[[114 126 136 130 136]
 [129 125 102 128 105]
 [126 122 137 136 143]
 [103 123 137 134 142]
 [138 132 131 118 124]]
=>
[114 125 137 134 124]

[[116 122 145]
 [125 135 146]
 [144 136 102]
 [123 129 102]]
=>
[116 135 102]

[[127 140 121 119]
 [135 123 132 105]
 [141 133 135 122]
 [129 120 129 104]]
=>
[127 123 135 104]

[[132 106 131 130]
 [115 130 133 128]
 [138 119 125 121]
 [108 128 137 134]]
=>
[132 130 125 134]

[[130 116 100]
 [116 119 138]
 [131 127 126]
 [132 139 134]
 [128 134 146]]
=>
[130 119 126]

[[115 132 130]
 [116 132 130]
 [142 140 119]
 [105 115 153]]
=>
[115 132 119]

[[130 116 117]
 [116 128 105]]
=>
[130 128]

[[140 120]
 [142 133]
 [145 137]
 [118 131]
 [106 106]]
=>
[140 133]
---
[[125 125 125 128 133 137 128 131 134 133 148 135]
 [135 130 113 132 127 128 136 132 120 130 131 136]
 [121 114 140 120 127 145 134 132 128 121 129 129]
 [111 120 132 139 106 131 132 124 138 120 128 124]
 [143 119 107 134 123 142 130 138 130 132 128 135]
 [129 139 117 116 141 116 141 135 136 132 138 119]
 [127 130 142 122 131 129 105 118 113 137 139 113]
 [119 132 133 114 141 110 126 126 135 132 118 123]]
=>
[[143 119 107 134 123 142 130 138 130 132 128 135]
 [135 130 113 132 127 128 136 132 120 130 131 136]
 [129 139 117 116 141 116 141 135 136 132 138 119]
 [127 130 142 122 131 129 105 118 113 137 139 113]
 [125 125 125 128 133 137 128 131 134 133 148 135]
 [121 114 140 120 127 145 134 132 128 121 129 129]
 [119 132 133 114 141 110 126 126 135 132 118 123]
 [111 120 132 139 106 131 132 124 138 120 128 124]]

[[122 149 142 133 120 137 130 136 152]
 [120 135 143 125 134 141 139 141 144]
 [121 143 151 128 138 149 144 148 155]
 [125 149 139 135 117 134 127 133 150]
 [101 126 155 108 146 154 152 154 151]
 [116 142 144 125 126 140 135 140 151]]
=>
[[125 149 139 135 117 134 127 133 150]
 [122 149 142 133 120 137 130 136 152]
 [121 143 151 128 138 149 144 148 155]
 [120 135 143 125 134 141 139 141 144]
 [116 142 144 125 126 140 135 140 151]
 [101 126 155 108 146 154 152 154 151]]

[[118 128 127 128 129 115 129 149 126 115 118]
 [127 109 124 119 110 128 117 119 113 145 129]
 [119 131 130 127 131 116 124 148 129 113 120]
 [120 108 120 119 111 121 115 118 109 143 125]
 [146 149 141 147 146 141 145 136 153 114 144]
 [125 112 117 119 114 114 113 130 113 134 121]]
=>
[[146 149 141 147 146 141 145 136 153 114 144]
 [127 109 124 119 110 128 117 119 113 145 129]
 [125 112 117 119 114 114 113 130 113 134 121]
 [120 108 120 119 111 121 115 118 109 143 125]
 [119 131 130 127 131 116 124 148 129 113 120]
 [118 128 127 128 129 115 129 149 126 115 118]]

[[145 134 130 126 130 130 122]
 [146 141 143 117 136 128 137]
 [118 123 116 135 120 126 116]
 [124 125 131 136 141 143 138]
 [106 110 120 149 138 150 133]
 [154 147 145 112 131 120 136]]
=>
[[154 147 145 112 131 120 136]
 [146 141 143 117 136 128 137]
 [145 134 130 126 130 130 122]
 [124 125 131 136 141 143 138]
 [118 123 116 135 120 126 116]
 [106 110 120 149 138 150 133]]

[[135 123 151 133 113 128 108 155 126 133 126 125]
 [103 143 120 134 116 121 118 133 130 122 122 100]
 [144 104 107 137 125 139 131 136 138 113 137 128]]
=>
[[144 104 107 137 125 139 131 136 138 113 137 128]
 [135 123 151 133 113 128 108 155 126 133 126 125]
 [103 143 120 134 116 121 118 133 130 122 122 100]]

[[114 110 130 139 138 137 140 112 140 150 121 128]
 [123 119 129 134 134 133 133 121 134 139 123 130]
 [139 144 126 119 119 121 118 143 117 108 135 127]
 [122 125 130 131 129 128 135 117 130 134 130 131]
 [119 115 131 134 135 133 136 113 138 144 122 130]]
=>
[[139 144 126 119 119 121 118 143 117 108 135 127]
 [123 119 129 134 134 133 133 121 134 139 123 130]
 [122 125 130 131 129 128 135 117 130 134 130 131]
 [119 115 131 134 135 133 136 113 138 144 122 130]
 [114 110 130 139 138 137 140 112 140 150 121 128]]

[[126 127 130 125 130]
 [127 110 126 125 110]
 [133 134 139 127 106]
 [128 127 130 128 133]]
=>
[[133 134 139 127 106]
 [128 127 130 128 133]
 [127 110 126 125 110]
 [126 127 130 125 130]]

[[118 109 135 126]
 [115 105 134 128]
 [137 139 123 130]
 [133 140 122 130]]
=>
[[137 139 123 130]
 [133 140 122 130]
 [118 109 135 126]
 [115 105 134 128]]
---
[[124 126 121]
 [139 108 130]
 [120 145 137]
 [126 127 152]
 [122 154 146]]
=>
[121 108 120]

[[118 135 129]
 [157 122 130]
 [130 112 111]]
=>
[129 122 130]

[[151 112 101 108 101]
 [120 115 147 140 129]]
=>
[101 140]

[[113 109]
 [ 99 106]
 [ 99 103]
 [155 135]]
=>
[109  99]

[[122 135 137 128 139]
 [128 131 127 125 125]
 [138 107 113 137 122]
 [130 146 129 109 107]]
=>
[139 125 113 146]

[[126 119 115 138 122]
 [141 108 114 143 149]
 [115 139 117 128 122]]
=>
[122 143 117]
---
[[145 150 140 144 146 148 148]
 [147 141 147 150 148 147 143]
 [141 146 146 142 142 142 146]
 [142 145 139 138 144 145 148]
 [150 145 143 152 151 146 141]]
=>
[[150 145 143 152 151 146 141]
 [147 141 147 150 148 147 143]
 [145 150 140 144 146 148 148]
 [142 145 139 138 144 145 148]
 [141 146 146 142 142 142 146]]

[[130 148 148 150 155]
 [131 153 130 126 150]
 [126 129 157 125 152]
 [129 147 125 153 155]
 [154 126 126 152 123]
 [153 129 132 149 129]
 [150 127 126 147 127]]
=>
[[154 126 126 152 123]
 [153 129 132 149 129]
 [150 127 126 147 127]
 [131 153 130 126 150]
 [130 148 148 150 155]
 [129 147 125 153 155]
 [126 129 157 125 152]]

[[121 150 119 138 121 108 117]
 [109 112 128 134 111 133 110]
 [147 144 112 129 134 149 136]
 [104 114 134 125 111 106 139]
 [105 102 110 154 125 115 124]]
=>
[[147 144 112 129 134 149 136]
 [121 150 119 138 121 108 117]
 [109 112 128 134 111 133 110]
 [105 102 110 154 125 115 124]
 [104 114 134 125 111 106 139]]

[[130 154 118 126 127 157 120 129 143 116 123 155]
 [129 124 135 122 128 115 127 120 118 132 105 114]
 [122 126 125 152 115 123 128 149 119 121 131 121]
 [127 122 134 116 130 113 127 114 118 131 105 112]
 [116 123 122 105 130 111 121 105 119 125 124 114]]
=>
[[130 154 118 126 127 157 120 129 143 116 123 155]
 [129 124 135 122 128 115 127 120 118 132 105 114]
 [127 122 134 116 130 113 127 114 118 131 105 112]
 [122 126 125 152 115 123 128 149 119 121 131 121]
 [116 123 122 105 130 111 121 105 119 125 124 114]]

[[116 138 135 154 135 132 153 156 150 143 145 118 121 155]
 [134 101 100 137 101 145 114 145 122 116 148 117 153 136]]
=>
[[134 101 100 137 101 145 114 145 122 116 148 117 153 136]
 [116 138 135 154 135 132 153 156 150 143 145 118 121 155]]

[[131 122 131 126 134 128 130]
 [133 143 106 130 104 133 101]]
=>
[[133 143 106 130 104 133 101]
 [131 122 131 126 134 128 130]]

[[130 100 137  98 122 115  99 133 152 133 106 106 130 107]
 [148 153 143 147 112 156 150 106 119 106 128 128 107 157]
 [141 121 143 116 110 135 118 114 138 114 108 108 113 130]]
=>
[[148 153 143 147 112 156 150 106 119 106 128 128 107 157]
 [141 121 143 116 110 135 118 114 138 114 108 108 113 130]
 [130 100 137  98 122 115  99 133 152 133 106 106 130 107]]

[[118 130 133 147 127 129 123]
 [114 122 105 121 126 128 117]
 [116 102 117 136 110 123 144]]
=>
[[118 130 133 147 127 129 123]
 [116 102 117 136 110 123 144]
 [114 122 105 121 126 128 117]]
